First come named moves, each a turn or a mirror, each shown by rows before and after it. For each pair of rows after them, which moves, in which order, take the first row to the second? The first pair is done for you.
move P:
0.61; 1.53; -2.98; 0.73; 0.17; -0.11; -0.53; 0.26; 1.89; 1.69; 1.05; 0.42; -0.30; 1.32  ->  -1.03; 0.49; -1.06; -1.41; -0.68; -0.80; -0.20; -1.20; 1.59; 1.88; -0.67; 2.19; -1.78; 0.51
-0.31; -1.73; -0.42; 1.48; 3.33; 0.53; -1.20; 2.55; 1.99; 1.13; 3.01; -1.11; 1.32; -0.45  ->  -3.03; -3.29; 2.43; -1.86; 1.70; -0.86; -0.71; -0.12; 1.11; 1.09; -0.23; 1.40; -1.30; -1.40
5.06; 2.99; -1.96; 1.57; -0.92; 2.00; 1.26; -1.00; -2.57; 3.64; -1.35; -3.07; 1.57; 3.38  ->  2.06; 1.42; 1.18; -2.10; -2.39; 0.61; 1.53; -4.16; -3.85; 3.63; -4.73; -0.29; -1.27; 2.34
-0.72; 0.15; -0.31; 0.26; 3.98; -0.36; -0.65; 0.70; 0.17; -0.72; 0.12; 0.75; 0.36; 1.45  ->  -1.28; -0.38; 0.28; -0.58; 3.57; -0.45; -0.50; -0.06; -0.19; -0.67; -0.67; 1.40; -0.28; 1.18
move F:
-0.94; 1.04; -2.39; 0.56; 2.00; 0.40; 0.12; 0.56; 0.91; 2.24; 2.99; -3.32; 0.02; 3.12  ->  2.87; -2.41; 0.49; -2.38; -1.45; -1.94; -0.02; -3.18; 0.33; 0.59; -0.14; -3.23; 0.48; 0.51
-0.21; 3.46; -0.61; 1.21; -0.47; 2.24; 2.54; 2.65; -1.19; 0.08; -1.55; 1.17; 2.35; 0.68  ->  2.01; 0.14; 1.47; -0.61; -1.83; -0.11; 1.56; 0.77; -0.29; -1.84; -2.89; 1.99; 3.19; -2.19
5.71; -0.45; -2.23; 2.07; -0.45; -0.05; -0.21; -0.21; 0.25; 1.51; 3.17; -4.36; 0.36; 1.44  ->  5.58; -2.31; -1.66; 1.59; 0.01; -1.34; -1.24; -0.43; 1.97; -0.23; 3.73; -3.17; 1.07; -0.41
-0.38; -1.63; 0.60; -2.75; 3.57; 0.30; -0.35; -0.62; 1.18; 0.66; 0.76; -2.72; -2.63; 0.36  ->  0.14; -1.33; 0.89; -2.91; 3.06; 0.66; 0.15; -0.81; 0.74; 1.06; 0.26; -2.87; -2.82; 0.95
move B:
2.18; -0.95; 0.84; 0.81; -3.95; -1.83; -0.97; 0.94; -2.41; -1.98; 2.04; 2.46; -2.58; -0.39  ->  1.05; -1.14; 1.38; -0.12; -4.11; -2.15; -0.74; 0.11; -2.50; -1.48; 0.84; 2.84; -3.19; -0.10
-4.09; 2.14; 1.34; 0.57; -0.91; 1.48; -0.04; 1.33; -2.10; -0.18; 1.21; 5.25; -1.93; 0.19  ->  -2.48; 3.15; 0.69; 1.49; -1.31; 2.38; 0.31; 2.03; -2.11; -0.25; 0.82; 5.40; -0.34; 0.42
0.54; -1.10; -1.59; 0.77; 1.49; 0.31; -0.56; -0.43; 2.02; -0.41; -1.02; 0.17; 4.32; -1.37  ->  0.33; -2.06; -1.32; 0.62; 1.83; -0.60; -0.94; -0.10; 2.62; -0.87; 0.50; -0.36; 3.02; -1.94
Pairs:
Each pair is two moves apart.
2.22; -2.64; 0.44; -2.96; -0.02; -0.45; 0.65; -2.24; -0.05; 1.25; -2.26; -0.24; 1.80; -2.31  ->  -2.64; -0.70; -2.16; -0.89; 4.08; 0.78; -0.13; 0.91; 1.73; 1.82; 1.06; 0.63; 1.23; -1.25
F then B
-0.43; 0.91; -0.16; -1.26; -0.06; -1.30; -0.21; -0.38; 1.40; 1.10; -1.45; 1.55; 1.40; -1.90  ->  1.09; 2.29; -1.14; -0.03; -0.52; -0.37; 0.36; 0.24; 1.05; 2.21; -0.99; 0.01; 2.01; -0.27
P then F
-2.54; 4.63; 0.74; 1.91; 1.55; 3.01; 1.09; 3.03; 0.36; -0.19; -0.33; 3.52; 1.91; -2.79  ->  4.73; 3.40; 1.56; 2.38; -2.19; 2.28; 1.23; 2.08; -1.24; -1.48; 0.19; 0.61; 2.77; -2.93
F then B
-4.38; 0.10; -1.38; -1.41; 2.66; 1.46; -0.53; -0.72; 1.04; 1.78; -3.45; -0.11; 2.41; -0.25  ->  -3.88; -0.96; -1.08; -1.85; 2.83; 0.70; -1.09; -0.75; 1.32; 0.91; -3.55; 0.00; 2.72; -1.20
F then F
-2.56; 5.27; -0.30; 1.23; -0.10; 2.45; 2.35; 3.06; -2.85; -2.25; 1.26; -0.60; -1.14; 2.27  ->  -1.76; -0.11; 3.66; -2.65; -2.64; -1.16; 1.30; -0.48; -2.11; -5.18; -2.11; 2.18; -1.39; -1.95
P then F
-1.03; 1.67; -3.15; 1.18; 1.17; 0.10; -1.34; 2.35; 1.94; 0.32; 0.93; -0.63; -1.81; -1.30  ->  -1.99; 1.42; -0.80; -1.52; -0.99; -0.41; -0.01; -0.32; 0.15; 1.48; -2.13; 0.27; -3.80; -1.04
P then F
1.23; 0.67; -0.17; 0.35; -0.79; 1.94; 1.73; 2.12; -4.12; -0.03; 2.48; -1.77; -0.89; -0.97  ->  0.41; 0.84; 1.19; -0.95; -1.80; 1.60; 2.18; 0.94; -4.84; -0.05; 0.56; 0.00; -1.06; -1.46
P then B
-1.34; -1.67; -1.09; -0.15; 2.40; -1.27; -0.99; 0.12; 1.89; 0.62; 2.11; -1.99; -1.32; -0.16  ->  -1.09; -0.18; -1.94; 0.10; 2.41; -0.10; -0.43; -0.04; 1.96; 1.97; 1.12; -2.65; -0.11; 0.73
B then P
3.74; 1.49; -1.83; 1.61; -0.08; 2.23; 0.67; 0.21; 0.35; 1.50; -0.78; -2.08; 3.75; 1.77  ->  -1.29; -3.41; 2.85; -3.29; -0.93; -2.19; -0.25; -2.74; 0.21; -0.46; -1.32; 0.73; -2.41; -0.80
B then P
-3.47; -0.61; 0.13; -2.07; 0.59; 0.43; 0.88; -3.09; 0.38; 3.26; -4.06; 2.34; -0.60; -1.01  ->  0.44; -0.70; -1.09; 0.61; 0.37; 0.95; 0.00; -1.02; 1.88; 0.09; -3.47; 3.15; 4.73; -3.11
B then F
0.84; -3.84; -1.11; 0.46; 3.33; -2.10; -2.85; -0.35; 3.54; -0.30; 3.15; -3.38; -0.05; -1.54  ->  -4.06; -0.47; -1.08; -1.56; 3.34; 0.13; -0.47; -1.57; 1.28; 4.30; -0.01; -2.93; -2.57; 1.92
B then F
-2.01; 2.27; -1.09; 1.65; 1.54; 1.29; -1.05; 1.92; 1.97; -1.06; -1.04; 0.98; 1.42; 0.97  ->  2.48; 2.46; -0.11; 0.96; -1.61; 1.27; 0.28; -0.29; -0.04; -0.19; -2.88; -1.26; 1.98; 1.58
F then P
-2.45; 0.86; 0.54; -1.49; 0.76; 1.11; 2.08; -0.55; -2.19; 3.09; -1.83; -0.13; -1.36; 2.54  ->  -0.38; -1.26; 1.54; -1.83; -0.30; 0.22; 0.93; -1.37; -0.60; -0.06; -3.99; 2.12; 2.77; -0.93
F then B
-1.57; 1.50; 0.12; -1.12; -0.65; 1.03; 0.69; -0.55; -0.65; 1.54; -2.22; 1.29; -0.07; 1.36  ->  2.01; -1.36; 0.57; -1.01; -1.47; -0.31; -0.46; -0.79; 0.77; -0.59; -1.95; 0.47; 2.25; -1.10
P then F
-1.13; 0.81; -0.63; 2.82; -0.12; 1.68; -0.43; 2.96; 0.84; -4.22; 1.52; 2.43; 1.12; -0.26  ->  -0.48; 2.34; 1.01; 0.50; -2.98; 2.15; 1.80; 0.14; -3.18; -0.26; -0.89; -0.15; -2.66; 3.29
B then F
-1.36; -1.40; -1.37; -0.49; -0.02; -1.55; -0.60; 0.75; 0.79; -1.53; 2.52; 0.93; 2.47; -3.38  ->  -0.46; 2.04; -2.34; 0.61; -0.93; 0.55; 1.48; 1.44; -2.10; 1.43; 3.48; -2.08; 0.20; 0.40
F then B
1.58; -0.13; 1.44; 0.48; -0.09; -1.56; -0.86; -0.71; 1.75; -1.24; -0.39; 1.98; 0.29; 0.65  ->  0.06; 1.49; 0.41; 1.55; 1.05; -0.45; -0.48; 0.41; 1.20; 0.11; 0.96; 1.39; -0.86; 2.20
F then B
-2.08; 0.30; 0.88; -1.11; -0.66; 0.28; -0.09; -0.87; -1.04; 0.03; -0.90; 1.28; -1.72; 0.32  ->  -0.18; 0.83; -1.37; 1.60; 0.98; 1.05; -0.76; 1.65; 0.44; -0.45; 2.06; -0.20; 0.14; 0.59
F then P
-2.15; 3.68; -0.90; 0.54; 0.54; 2.88; 1.18; 0.65; -0.28; 0.86; -2.30; 2.21; 3.17; 0.67  ->  2.55; 1.73; -0.94; 1.20; -0.39; 1.81; 0.43; 0.18; 0.68; -0.77; -2.11; 0.76; 5.42; -0.90
F then P
-1.21; 1.38; -1.01; 1.48; -0.85; 1.36; 1.24; 1.33; -1.72; 0.79; -0.90; 0.01; -0.80; 1.84  ->  2.22; -1.24; -0.93; 1.81; -0.89; -0.08; -0.17; 1.18; 0.01; -1.57; 0.04; -0.50; 1.51; -0.61
F then P
-3.81; -0.70; 1.74; -1.17; 0.11; 0.48; 1.14; 1.73; -3.23; -2.29; 3.54; 2.55; -5.92; -1.67  ->  3.76; -0.72; 1.98; -1.07; -4.04; 0.89; 2.16; -0.38; -5.41; -1.17; 2.01; -1.22; -4.13; -0.48
P then F
-1.91; 2.89; -1.18; -0.10; 0.27; 1.89; 1.12; 0.87; 0.42; 0.98; -1.50; 2.19; 1.33; 1.34  ->  2.65; 1.36; -1.55; 0.87; -0.41; 1.27; 0.45; 0.99; 1.49; -0.62; -0.76; 0.35; 3.39; 0.06
F then P
-3.32; -2.06; 0.02; -1.57; 2.51; -1.47; -1.27; -1.90; 2.45; 1.49; -0.83; 1.20; -1.27; -0.58  ->  -1.08; 1.16; -2.22; 0.97; 2.48; 0.92; -0.05; -0.43; 1.02; 3.57; 0.87; -2.32; -0.44; 2.56
F then P
4.75; -3.08; 1.41; 0.35; -2.90; -3.43; -1.07; 0.80; -1.49; -4.56; 1.53; 0.19; -2.18; -2.40  ->  5.54; -0.39; 1.54; 0.04; -4.58; -1.88; 0.93; 0.04; -4.31; -1.66; 0.34; -1.59; -2.93; 0.52
F then F
0.04; 0.90; 2.21; 0.07; -2.45; -2.30; -1.46; 2.82; -1.28; -4.76; 0.20; 4.40; -2.34; -2.06  ->  -2.55; 4.37; 0.61; 0.70; -1.28; 0.08; -0.14; 3.99; -2.56; -1.96; -0.07; 4.43; -2.91; 0.66
B then F
-1.12; -0.64; 1.96; -0.33; -0.43; -0.87; -0.40; 0.58; -1.14; -1.77; 1.19; 2.13; -2.35; -0.63  ->  -1.71; -0.65; 1.17; -0.05; 0.92; -1.11; -0.66; 1.04; -0.75; -1.13; 2.03; 1.09; -2.84; -0.30
P then B
-1.99; 1.49; 1.32; -1.80; 0.78; -0.03; 0.19; 2.44; -2.20; 0.11; 1.17; -0.19; -2.56; 1.56  ->  -0.78; 2.86; 0.06; -0.98; 0.76; 1.29; 0.35; 3.05; -2.39; 0.70; 0.80; -0.49; -0.91; 2.09
B then P
-1.03; 1.88; -0.84; 1.28; 0.38; -0.11; 0.09; 1.76; -2.57; 1.82; 2.34; -2.59; -3.66; 2.80  ->  -1.54; 2.62; 0.26; -0.37; -1.09; 0.51; 1.21; 0.09; -3.83; 2.85; -1.13; -0.62; -3.23; 2.78
P then B
-4.74; 1.03; -2.87; 2.65; 1.55; 0.10; 0.65; 0.49; 3.24; 0.01; 1.24; 0.28; 3.63; -0.67  ->  -4.65; 2.10; -0.40; -0.85; -1.98; 0.14; 3.15; -3.08; -0.54; 2.21; -3.21; 0.51; 1.01; 1.03
P then F
-0.46; 2.11; -1.10; 1.31; 0.25; 1.87; 0.45; 0.47; -0.38; 0.76; -1.62; 0.97; 1.83; 0.35  ->  3.26; 0.57; -0.05; 0.70; -1.93; 0.59; 0.09; -0.56; -1.15; -0.01; -1.12; -0.94; 1.18; -0.34
B then F
-0.20; 1.29; 1.40; -1.07; -2.02; 0.30; 0.41; 0.37; -2.66; -1.41; -3.06; 1.92; -1.37; 1.05  ->  -0.36; 0.77; -0.92; 1.54; 0.99; 0.29; -1.02; 3.55; -0.11; -3.54; 0.70; 1.98; 0.80; -0.19
F then P
1.69; 0.57; -0.36; -0.38; -1.71; -1.72; -0.10; 0.46; -0.33; 1.27; -1.60; 3.96; 1.99; -0.76  ->  0.27; 0.89; -1.26; 1.11; 0.28; -1.65; -0.84; 2.74; 1.02; 0.69; 1.59; 3.38; 1.45; -0.54
F then B
-0.89; -0.17; -1.70; -1.30; -0.85; 1.05; 1.22; -0.75; -0.16; 1.82; -0.58; -3.18; 1.33; 3.63  ->  1.29; -3.32; -0.88; -1.42; -1.12; -1.22; -0.59; -0.90; 1.51; -1.33; 0.17; -2.50; 2.48; 0.52
B then F
2.73; 1.34; -2.71; 3.00; 0.65; 1.85; 0.95; 1.55; -0.34; 0.83; 1.04; -2.37; 3.30; 0.91  ->  3.58; -1.08; -0.33; 0.56; -1.26; -0.39; 1.04; -0.81; -1.70; 1.54; 1.74; -4.75; -0.96; 1.45
B then F
1.31; 0.87; -0.45; -0.33; 0.57; -0.98; -0.52; 2.40; 1.69; -1.25; 1.10; 0.75; 1.04; -2.67  ->  0.10; 0.69; 0.97; -2.05; -0.26; -0.99; -0.10; 0.91; 0.99; -1.08; -0.94; 2.10; 0.49; -2.97
P then B
-3.05; -0.15; 1.83; 1.62; -0.01; -0.99; 1.11; 2.36; 0.84; -1.20; 0.88; -0.20; -1.62; -1.04  ->  -3.20; 0.41; 2.62; 0.12; -1.35; -0.48; 2.08; 0.41; -0.35; 0.18; -1.85; 0.50; -1.42; -0.69
B then F
0.49; 1.67; -1.50; 2.52; 0.39; -0.02; -1.37; 1.86; 0.82; 1.26; -0.05; -0.07; 2.30; 0.20  ->  -2.84; -1.17; 1.32; -0.42; 0.19; -2.45; -1.89; -0.05; 0.85; 0.61; -0.60; 1.59; -1.30; -0.77
B then P
0.10; -1.13; 0.70; -0.11; -0.24; -1.20; -0.25; 0.13; 0.79; -1.98; -0.90; 1.56; 1.67; -1.78  ->  -2.52; 1.59; 0.07; -0.11; -0.19; 0.56; 1.15; 0.45; -0.68; 0.09; -1.44; 1.70; -0.16; 0.81
F then P
0.24; -0.92; 0.02; 1.00; 0.27; 0.01; -0.30; -0.29; 1.08; -0.04; -0.68; -0.33; 0.89; -0.89  ->  0.73; -0.73; 0.09; 0.65; -0.38; 0.15; 0.03; -0.72; 0.70; 0.14; -1.09; -0.81; 0.85; -0.39
F then F
2.77; 1.23; -0.34; 1.87; 0.23; 0.06; 0.46; 0.98; 0.70; -0.98; 0.22; 0.58; 3.08; -0.21  ->  -0.98; -1.94; 1.77; -0.87; 1.33; -2.69; -0.44; -0.07; 1.96; -0.86; 1.40; 0.63; -1.37; -1.01
B then B
1.16; -0.17; -0.19; 0.85; 0.60; -0.46; -0.43; 0.93; 0.12; -0.94; 2.87; -1.36; -0.73; 0.81  ->  -1.77; -0.11; 1.17; -1.88; 0.05; -0.23; 0.48; -1.16; -0.85; 1.06; -0.79; 0.20; -1.57; 1.30
B then B
